(in the rows, 128 means zero)
T: rows in 4 groups, each row roughly a mix of its group's directions (some rows in no group)
T (131 x 12)
[[127 118 162 133 111 181 149 167 130 146 114 107]
 [124 123 112 139  71 124 180 119 121 103 111 129]
 [ 96 162 161 120  89 159 156 153 140 130 124 128]
 [150 112  70 116 124 105  97 125 115 149 146 104]
 [114 139  85 136 124  81 143 138  96  92 133 113]
 [131  90 134 147 173  89 111 124 100 101 130 138]
 [103 131 135 130 130 119 120 161  89  69 113 114]
 [151 125  92 143  85 133 165  88 130 109 128 119]
 [135 145 158 147  96 170 158  98 141 129 158 135]
 [133 130 169 140 160 150 128 114 140  89  94 159]
 [113 147 163 135 165 148 107 110 132  77 134 112]
 [105 163 146 108 124 138 128 148 149 184 156 123]
 [ 99 150 128 113 134 103 116 186 146 139 103 152]
 [100 132 168 148 126 120 143 112  99  83 162 130]
 [158 109 140 101 116 180 101 110 134 151 100 130]
 [103 154  97 128 142  78  98 149 131 103 150 125]
 [149 161 127 109 102 180 123  88 133 138 140 117]
 [170 104  96 142 123 128 150  73 117 125 129 123]
 [126 118  73 127 110  81 160 118 127 139 125 108]
 [123 117 123 116 141 100 150  99 175 170 105 142]
 [146  97 106 137 150  99 107 100  91 121 163 112]
 [148  96 107 156 147  88 149  86 117 123 147 134]
 [137 132 180 159 160 161 133 134 116 102 133 151]
 [139 112 145 141 128 150 148  64 117  98 139 106]
 [118 144 101 150 145  82 175 138 101 109 129 127]
 [140 110 156 119 120 172 129  90 170 138 102 126]
 [106 139  91 119 104  99 135 172 114 152 146 100]
 [117 165 160 135 169 136 109 160  99 113 149 143]
 [146 103 134 132 145 112 144  73 155 162 131 152]
 [154 140  91 138  99 121 158 108 160 162 135 153]
 [143  86 129 136 110 165  99 141 143  97 105  98]
 [109 138 187 133 116 175 142 151 133 115 119 133]
 [154 115  79 114 127 106 121  91 131 169 142 117]
 [ 90 165 146 135 124 118 166 162 113  97 114 134]
 [135 123  97 131  84  96 137 136 100 152 163 151]
 [146 122 168 138 135 189 135 107 147 114 107 125]
 [154 163  97 111 132 167 125 101 149 144 123  94]
 [118  93 112 154  99  87 147 143 102  93 132 134]
 [145 130  78 130 130  79 130  97 125 146 149 147]
 [160 143 116 129  95 175 144 117 162 161 126 132]
 [121 123 151 106  95 150 163 113 154 164  94 139]
 [127 153 115 127 176 124  80 160 118 120 147 109]
 [134 142 107 118 168 141  86 149 117 108 122  83]
 [150 130 153 154  93 188 147 125 128 120 146 129]
 [140 120 154 130 108 131 150  71 130 142 140 171]
 [ 81 148 134 111 157  85 106 162 131 118 123 126]
 [131 122 162 154 120 157 140  91 114  82 153 117]
 [ 97 152 172 132 108 155 143 169 141 111 116 141]
 [124 132  75 132 122  94 168 126 120 114 108  97]
 [103 119 146 141 147  86 122 111 112  73 135 146]
 [128 147 113 143  78 151 149 119 127 117 170  96]
 [ 98 112 148 146 140 102 134 164  98  80 121 124]
 [151  87 149 122 149 126 107  70 122 139 132 146]
 [170 106 107 109 113 144 105 103 145 163 107 153]
 [127 123 124 146  73 128 162 121 112  83 121 147]
 [131  83 175 137 157 133 139 120 102 161 144 126]
 [149 141 161 134  98 179 137 100 134 124 135 161]
 [156 133 123 141  79 160 143 130 153 126 109 169]
 [168 106  79 149 131 109 150 100 109 138 142 119]
 [ 88 139 177 108 133 144 136 165 137 136  97 129]
 [129  87 147 150 127  97 131 106  93  97 145 157]
 [128 110 125 150 165  94 110 147  86  92 142 133]
 [100 140 155 128 137 137 149 174 152 117  82 132]
 [104 171 116 112 160 120 107 165 107 109 126 101]
 [134 127 182 129 143 177  91 136 138 125 135 144]
 [114 109 153 122 163 108  83 128  92  97 139 130]
 [123 116  99 141 125  68 123 129 105  94 134 156]
 [140 105 159 100 136 161 116  81 126 163 123 117]
 [136 101 113 139 158  81 110  97 101 101 145 136]
 [126 116 101 118 158 103  81 144 100 110 137  94]
 [159 136  70 146  87 116 131 122 127 111 139 147]
 [141  86 136 139 142 102 145  77 105 107 117 147]
 [108 121 129 109 113 111 162  92 174 147  96 129]
 [139 121 164 149 120 168 173 103 144 113 107 141]
 [136 120  87 135 169 102 101 146 108 108 131  92]
 [139  94 175 139 162 138 127 116 110 112 102 160]
 [159 140  83 127 119 145 150 105 167 142  98 113]
 [126 121  86 104  99  92 148 117 141 173 115 129]
 [140 121 164 133 102 159 101  99 150 133 161 160]
 [122 121 131 100 100 139 140 155 137 194 113 127]
 [134 124 140 152 165 124  96 115 104  79 159 123]
 [101 119 132 147 116 111 145 163 100  72 117 114]
 [120 137  83 141 138  72 122 132 113  93 145 123]
 [126 126 100 152  90 108 153 167 147 105 106 152]
 [ 90 136 190 121 129 131 128 160 128 140 134 155]
 [123 117 118 116 159 115 105 180  95 159 133 103]
 [110 138 148 141  87 139 187 129 149 120 109 143]
 [122 145 129 117  83 134 147 125 153 182 155 143]
 [100 145 127  83 148 117 101 115 167 149 106 108]
 [146 122 176 132 143 189 112 109 132 128 134 123]
 [137 113 179 151 108 159 151 115 134 128 134 170]
 [135 112 103 112 166  89 102  97 148 161 135 122]
 [148 108 113 147 138 100  98 144  93 137 174 150]
 [119 117 153 124 193 114  92 152 121 127 118 134]
 [110 155 141 106 103 163 158 140 160 151  98 111]
 [102 125 121 150 156  77 140 162 109  95 128 130]
 [143 130 146 138 165 154 146  99 141  94  81 131]
 [124 121 172 160 106 141 150 151 110 106 141 168]
 [177 141  87 124 119 154  84 116 124 130 142 136]
 [113 135 148 132  97 117 158 109 131 168 177 146]
 [133  91  93 134 135  74 119 116 146 156 146 127]
 [150 125 128 115  94 143 132  98 158 174 130 164]
 [104 142 141 142 106 143 167 149 121  78 102 111]
 [119 119 112 112  69 121 108 174 133 148 128 145]
 [129 107 142 152 138 116 138 101  87  71 136 127]
 [135 133 113 153  73 127 177 116 145 121 135 149]
 [111 152 127 144 136 114 169 107 117 138 178  95]
 [132 116 136 150 171 119 108 120  90  83 150 110]
 [135 126 105  93 152 137 108 111 107 152 121  72]
 [139 131 149 110 137 160 138 117 164 186 109 135]
 [117 127 107 142 125 100 118 127  88  78 160 102]
 [142 100  96 119 167  89 104 120  98 146 136 112]
 [129 143  84 127  79 124 158 138 153 155 135 110]
 [158 106  94 142 138 103  99 131  97 144 169 135]
 [128  89 123 147 153  89 111 137  92  88 128 131]
 [164 121 102 121  76 153 129  91 140 132 118 145]
 [170 127 151 140 145 179 131  87 130 142 135 137]
 [137 124 165 115 157 166  98 139 157 165 116 137]
 [119  92 101 129 131  84 151 102 161 129 100 114]
 [145 102 172 149 131 155 134  86 118  99 131 151]
 [112 137 141 111  85 155 118 175 137 114  93 140]
 [148 115  94 119 163 102  82 119 120 152 153 117]
 [116 106 114 126 101  93 144 120  89  83 104 137]
 [131 143  96 141  79 115 173 125 117 100 114 143]
 [161 118 100 101  94 161 126 114 124 140  84 125]
 [139 104 131 127 157 128  83 138  98  81 104 129]
 [129 142  78 111 109 103 166 112 100 125 103 111]
 [126 122 100 105 156  78  90 135 136 155 122 145]
 [156 100 170 148 125 177 129 103 144 126 125 146]
 [149  93  98 151 133 108 137 117 115  78  97 126]
 [106 150 172 118 128 166 139 161 150 131  94 134]]
the two rows of each list that fit no group, in list order (the others fit one group, some only roughly)
  * K888: [110 148  90 106 158 107 119 137 137 118 101  81]
  * K921: [150 101 133 128  86 155 142  82 148 156 139 130]
  * K98: [147 150 106 162  90 140 137 116 126  96 173 132]
  * K893: [108 152 184 116 169 144 105 128 143 131 129 149]
  * K490: [111 102 144 154  83 109 174 113 134 112 140 144]
  * K180: [133 136 110 132 201 100 107 124 120 124 133 111]
  * K470: [139 136 102  91 130 121 114  83 147 177 131 122]
  * K5: [130 109  94 131 144 108 121 131  88  92 123  82]
  * K859: [144 110  93  90 148 120 106 119 122 167  96 106]
  * K982: [146  86  84 124 121  82 129 111 103 136 119 132]
  * K260: [118 124  77 116 129  85 135 157 113 121  94 110]
  K5 K982
  * K370: [109 135 187 115 137 154 160 120 137 150 103 142]
  * K700: [120 144 175 138 119 175 105 133 134 113 166 122]
  * K116: [102 170 124 113 124 151 122 170 125 110 119  86]
  * K513: [152 134 111 165  79 146 151 119 126 106 161 138]
  * K606: [130 152 159 104 108 162 127  98 144 171 144 149]
  * K223: [108 145 107 137 164 111 137 177 140 113 105  94]
  * K58: [115 165 156 125 118 181 139 158 156 132 115 115]
  * K711: [142 110  99 125 154  80 108  90 149 146 136 147]
  * K292: [152 109  81 154 135  80 132 106 124 121 148 143]
  * K171: [114 136 158 120 182 116  82 116 138 107 130 144]
  * K495: [113 123  98 126 150  79 134 118 139 161 159  97]
  * K118: [131 127 133 136 192 117  99 153 107 100 112 130]
  K711 K292
  * K90: [103 148  99 111 137  94 129 184 128 149 110 119]
  * K690: [124  97 157 106 133 133 142  98 151 184 116 124]
  * K609: [128 125 179 107 159 167  91 132 125 143 117 136]
  * K243: [121 121 153 122 167 152 101 150 112  92  95 103]
  * K160: [124 113 188 116 129 166 141 109 142 152 107 143]
  * K784: [104 123 135 134 180  99  99 154 118 118 151 100]
  * K71: [159 123  85 136 160 111  97 133  93 130 154 113]
  * K585: [ 90 157 176 135 151 141 163 138 130 108 119 115]
  * K560: [121 140 110 157  79 118 165 143 123  86 132 139]
  * K857: [142 125 160 134 183 140 108 114  85 110 135 135]
  * K347: [136 135 172 133 125 164 136 118 165 162 133 163]
  * K354: [144 105  94 130  99 106 137  87 116 151 166 115]
  * K721: [141 152 147 159  98 168 136 124 125  88 157 145]
  * K66: [137 118  81 113 110  94 140  81 129 152 138 114]
  * K815: [128  98 137 155 143  87 147  94 100 112 160 142]
  K243 K857
  * K800: [141 119 109 124  67 123 134 114 148 165 149 153]
  * K705: [148 132 155 134 145 165 163  95 152 168 125 132]
  * K881: [129 142 146 116 137 154 127 168 151 140  74 156]
  * K923: [121 107 134 139 165 108 104 157 102  80 104 128]
  * K573: [130  99 155 156 148 111 148  95 101  86 131 146]
  * K994: [162 135 114 114 116 146  98 109 110 172 167 141]
  * K535: [136 124  71 114  97  85 126 119 103 139 139 129]
  * K403: [152 111  86 121 101 134 155  88 143 145 110 101]
  * K836: [156 107 130 142 118 136 168  76 149 154 123 146]
  * K687: [139 123 153 136 156 142 121  80  89  93 147 119]
  * K733: [118 126 126 153 131  88 117 114 107 101 186 138]
  * K913: [127 130  81 123 117  85 110 153  95 140 158 123]
  K705 K535
  * K392: [112 121  94 115 146 104 137 136 112 105  96  75]
  * K348: [123 111 153 104 169 139 106 142 152 174 104 120]
  * K602: [121 130  99 146 144  91 102 166 106  86 139 126]
  * K73: [ 92 126 181 114 133 127 124 124 173 132 107 152]
  * K239: [132 139  99 119  84 153 168 117 125 128 114  86]
  * K945: [147 106  79 142 109  85 155 105 112 125 130 138]
  * K452: [121 112 152 120 188 103  93 108 125 113 117 143]
  * K389: [108 172 112  99 151 128 105 150 165 140 107 108]
  * K781: [143 112  78 105 116 100 100 110 131 166 144 114]
  * K165: [170 107  83 121 102 130 141  99 107 159 124 128]
  K392 K165
  * K363: [173 108  78 135 117 111 129  98 124 154 137 144]
  * K398: [150  92 156 136 131 128 128  93 134 120 105 182]
  * K315: [130 134 127 104 122 123 151  79 159 178 120 139]
  * K361: [120 126 166 105 143 149 125 127 143 194 137 126]
  * K645: [151 126 147  99 145 166 112  93 138 175 119 127]
  * K436: [108 158 187 113 123 163 121 136 135 134 130 158]
  * K97: [139 125 148 146 111 134 155  83 156 155 162 155]
  * K26: [116 119 146 155 174  79 143 126 126 125 144 160]
  * K84: [122 125  95 149 100  88 157 158  95 111 139 135]
  * K137: [136 131 130 122 167 131  65 165 121 118 125 139]
  * K593: [124 125 137 122  93 137 180  89 157 143 104 136]
  * K28: [ 95 165 162 146 162 127 139 168 130 110 142 130]
  * K580: [169  89 133 151  89 169 123 121 119 127 141 137]
  * K621: [127 123 133 151 154 132 137 116 119  58 105 110]
  K361 K621
  * K665: [145 112 167 130 148 146 108  94 153 159 145 161]
  * K542: [140  91 109 132 115 108 149  74 136 101 100 128]
  * K835: [123 152 155 106 114 188 127 126 151 125  99 109]
  * K220: [128 153 144 132  76 165 165 100 130 118 138 133]
  * K737: [120 164 175 132 116 168 148 119 154 130 130 158]
  * K421: [113 140 161 112  70 163 117 143 118 119 132 148]
  * K861: [114 101 118 155 145  85 137 143  96  87 137 110]
  * K503: [153 135  81 143 129  95  92 127 129 120 161 152]
  * K247: [127 151 168 129 140 166 166  95 148 125 104 136]
  * K566: [104 111 115 133 108 100 138 187 139 115  94 131]
  K542 K737
  * K677: [106 151 148 119 122 166 115 166 131  91 103 100]
  * K632: [147 106  92 143 148 109  93 158  95 118 151 109]
  * K400: [142 104 101 131 125 115 120 122  68  89 126 107]
  * K494: [133 137 101 163 131  89 158 100 129  88 143 142]
  * K708: [112 168 103 145 106 124 164 159 116  90 126 111]
  * K841: [114 156 134 132 158 136 102 176  99  94 132 110]
  * K597: [ 92 147 123 124 118 117 158 154 100  90 111  92]
  * K511: [135 128 168 151 110 139 137 101 141 118 150 183]
  * K701: [168 100 131 160  99 172 131 134 103 109 140 128]
  * K80: [ 83 161 138 126 121 116 119 185 135 115 143 118]
  * K933: [162 123  95 138  78 155 150 127 127 158 145 118]
  * K540: [156 132  64 124 111 121 128 111 143 157 141 103]
  K400 K494
  * K380: [131 143  87 121 113  95 135 151 155 140  95 166]
  * K193: [123 149 138 144 104 170 129 170 126  82 116 116]
  * K253: [111 135 166 113 177 114  89 126 140 148 142 151]
  * K973: [142 138 123 112  82 144 151  77 144 150 125 150]
  * K789: [148 101 124 142 159 109  79 121 106  92 139 148]
  * K741: [134 112  87 136 130  65 141 118 134 140 126 158]
  * K406: [127 113  97 129 105  83 166 116 148 160 117 151]
  * K667: [134 128 143 153 127 141  99 114 109  93 187 116]
  * K465: [118 145 139  94 153 134  64 137 139 152 142 123]
  * K790: [137 141 180 138 131 173 118 117 153 134 143 163]
  K973 K789
  * K438: [119 124 135 131 195  99  88 140 126 119 136 126]
  * K95: [131 121 153 112 108 153 141  80 171 153 113 143]
  * K996: [124 149  92 139  95 106 154 115  95  89 147 119]
  * K371: [106 155 135 122  99 142 193 121 127 131 110 109]
  * K48: [115 111 175 119 120 150 131 136 105  93  84 145]
  * K460: [145  96 130 114 124 120 132 105 159 177 103 161]
  * K986: [146 105  91 123 123 111  98 104 106  78 109 121]
  * K584: [151 118  77 126  81 121 112 116 105 122 155 113]
  * K61: [150 104 145 114 109 152 132  85 152 170 120 152]
  * K707: [163  83 117 142 105 121 153  87 113 143 130 147]
  * K285: [129 133 123 117 185 117  82 165 117 136 122 122]
  * K402: [123 101 147 109 174 103  93 116 135 168 134 137]
  * K825: [117 169 168 114 150 161  89 129 144 129 147 137]
  K986 K825
  * K486: [117 162 160 123  98 164 166 100 145 140 139 132]
  * K630: [129 131 158 140 159 163  99 121 113  96 156  95]
  * K928: [126 149 116 136  82 152 179 139 112 106 109 113]
  * K450: [160 112 145 125 109 163 145  77 120 158 140 140]
  * K254: [ 96 143 118 117 102 133 133 172 120  93 102  93]
  * K251: [142 141 170 150 111 177 118 124 143 115 153 159]
  * K974: [128 115 136 121 176 107  68 147 128 137 138 141]
  * K525: [122 141 182 140 133 174 134 147 100 102 131 132]
  * K168: [158 128 153 142  96 174 151 104 122 144 144 157]
  * K291: [129 112 152 111 164 151  71 157 128 131 112 119]
  * K115: [149 139 113 106 110 143 109 103 146 186 157 133]
  * K750: [120 157  98 113 137 112  88 175 148 153 139 128]
  * K111: [140 141  89 107 130 148  91 162 136 120  95  98]
  K450 K525
  * K129: [109 152 154 138  94 145 145 182 114 135 147 146]
  * K762: [142 153 111 113 133 143 140 114 175 184 121 127]
  * K257: [164 121 106 114  98 145 138  72 128 156 128 137]
  * K998: [147 142 120 110 171 150  71 150 126 141 123 117]
  * K644: [108 139 157 104 112 141 134 154 161 164  96 156]
  * K141: [132 135  85 147 126 102 140 162  83 103 140 112]
  * K747: [131 149 150 100 139 154 103 131 157 183 129 146]
  * K774: [107 123 121 120 181  80 104 143 132 151 141 115]
  * K25: [ 95 143 145 135 143 111 122 195 118 110 119 140]
  * K162: [106 140 150 133 116 127 150 169 128  96  86 161]
  * K577: [119 131 174 108 106 187 114 138 142 137 117 118]
  * K523: [151 133 131 113 114 156 143  74 155 169 127 136]
  * K688: [123 111 175 144  92 166 150 101 132 115 150 124]
  K129 K577
  * K972: [157  78 129 142 143 104 118  94 119 119 118 167]
  * K812: [121 147 121 104 109 159 122 183 133 157 105 106]
  * K766: [110 136 143 114 174 127  99 179 139 135 100 121]
  * K674: [135 108  79 124 137  85 114 154 146 164 123 125]
  * K691: [110 129 157 114  94 165 167 143 137 157 109 108]
  * K280: [119 174  84 119 129 110  99 160 119 109 143 115]
  * K698: [134 127  76 113  82 132 144 124 129 127 108  88]
  * K275: [138  97  82 126  95  89 140 113 136 159 137 126]
  * K875: [151 148 152 142 116 177 125 132 167 149 138 160]
  * K751: [101 166 170 123 140 163 145 141 140 101 101 121]
  * K703: [114 117 115 149 125  71 136 158 102 126 156 153]
  * K757: [160  89 115 143 144 101 122  78 116 131 146 149]
  K812 K280
